-0.06	-0.11	-0.06	-0.03	-0.09	-0.08
-0.07	-0.10	-0.07	-0.05	-0.09	-0.08
0.02	-0.23	0.01	0.15	-0.13	-0.10
=> -0.08

0.12	-0.11	0.13	-0.17	0.10	-0.08	0.08
0.11	0.09	0.08	0.12	-0.14	0.10	-0.03
0.10	-0.05	0.02	-0.15	0.14	0.07	0.12
=> 0.08

-0.06	0.00	-0.12	-0.17	-0.14	-0.15	-0.10
-0.10	0.08	-0.03	0.19	0.00	-0.01	-0.02
-0.15	0.03	-0.15	0.23	-0.09	-0.16	-0.13
=> -0.10

79.566	-146.215	186.500	-18.349
-76.073	-172.830	-27.057	-159.366
133.238	-62.940	135.966	-105.758
=> -18.349

-61.457	102.683	63.774	-48.925	-90.528	-172.236	-180.755
-39.162	113.960	54.026	-75.289	-87.837	-188.667	-157.698
-118.626	18.651	25.066	39.143	206.261	18.150	-182.586
=> -180.755

0.7	0.8	0.9	0.0	-1.4	0.5
-1.7	0.0	1.5	-1.8	-1.6	0.3
-2.4	-0.1	-1.7	-1.9	0.9	-1.1
=> 0.5

12.2	11.7	-22.9	-24.1	-23.5	10.5	10.7
15.5	11.9	-20.1	-22.7	-21.0	13.0	12.0
9.5	13.0	-18.4	9.7	-16.5	15.1	6.5
=> 10.7

0.1	1.0	-0.5	0.4	-1.5	-0.7
0.5	-0.4	-0.7	1.5	0.9	-0.9
-0.5	0.3	-0.1	-1.0	-1.2	-0.1
=> -0.7

1.99	6.70	-4.13	-11.30	-3.24	2.29	-6.63
-2.03	-6.52	-11.78	18.46	-10.58	-21.75	10.71
-8.65	10.04	5.76	-7.74	2.76	-6.51	-2.00
=> -6.63

0.334	-12.776	2.920	0.029	15.329	7.436
5.102	2.760	-4.404	5.267	-3.300	-7.489
-1.560	-7.150	4.637	-9.280	7.751	16.123
=> 7.436
---
Q: ((-3, 28, -8, -1, -3), (-31, -32, 1, -7, 0), (3, -25, 0, -21, -8))
A: -8
Q: ((258, -51, -444, 508), (-406, -33, -687, -163), (-67, 1, -628, 381))
A: 381
Q: ((4, 9, 5, 1, 3, 6, 7), (3, 2, 6, 2, 7, 3, 4), (7, 3, 1, 1, 3, 6, 3))
A: 3
Q: ((540, 514, -87, 176, -234), (481, 405, -67, 226, 94), (152, 303, -645, 622, 248))
A: 248
Q: ((2, 6, 7, -48, 4, 12), (10, -39, -12, 11, -11, -6), (27, 12, 13, 9, -32, -9))
A: -9
Q: ((37, 65, 49, 13), (49, 81, 43, 53), (65, 56, 50, 30))
A: 30
Q: ((488, 432, 359, 873, 222), (440, 459, 441, 457, 395), (400, 333, 357, 475, 444))
A: 444
---
(8, 7, 35, 23, -33, 5, -50) --> 23, 35
(2, -12, 31, -52, -16, 0, -18) --> -52, 31
(-29, 55, -33, -45, -32, 47, 43) --> -45, 55
((-3, 54, 55, -19, -33, 26, 11), (-8, 41, 47, -2, -33, 9, 20), (-17, -38, -25, 47, 8, -45, 30)) --> -2, 55
(47, -28, -8, 13, -15) --> -8, 47
(-62, -27, 32, 16, 42, 33, 23) --> 16, 42
(-26, 8, -50, -46, 20, -33, 15) --> -46, 20
---
[[3315 4357 4906 8836 4844 3403 3312]
 [5831 4025 3406 1738 4551 4465 2510]] 4465

[[180 161 141 134 146 139 126]
 [137 171 132  75 160 131 108]
 [202  88 102 217  37 101  83]] 101

[[9 6 2 4 6 4]
 [5 2 7 5 5 6]
 [7 9 4 6 6 5]] 6

[-783 -302  350  621] 350

[ 597 -411  144 -163 -896] -163

[150 144  43 162 253] 162

[[ -1  29  19  -2  -6  17  32]
 [ 30  36 -19   9   7 -28  29]] -28
---
[-27, -19, 32, -29, 46, 10, 2] Out: 2
[[-16, -11, 27, 54, -26, 16, -6], [30, 63, -10, -28, 24, -9, 9], [44, 50, -3, -12, -17, 52, -6]] Out: -3
[39, 11, 58, 51, 16, -33, -17] Out: 16
[48, -46, 31, -45, -50] Out: -45
[22, 26, -49, -13, -53] Out: -13
[[10, -23, 10, 31, 10, -22, 2], [3, 2, -27, 22, 16, -23, 0], [35, -16, 2, 42, 24, -50, 19]] Out: 3
[[34, -4, 22, -5, 33, 35, -2], [-59, 9, -39, 10, -57, -60, 5], [38, -5, 25, -7, 36, 38, -3]] Out: 5
[29, -17, -44, 34, -13, -36, -61] Out: -17
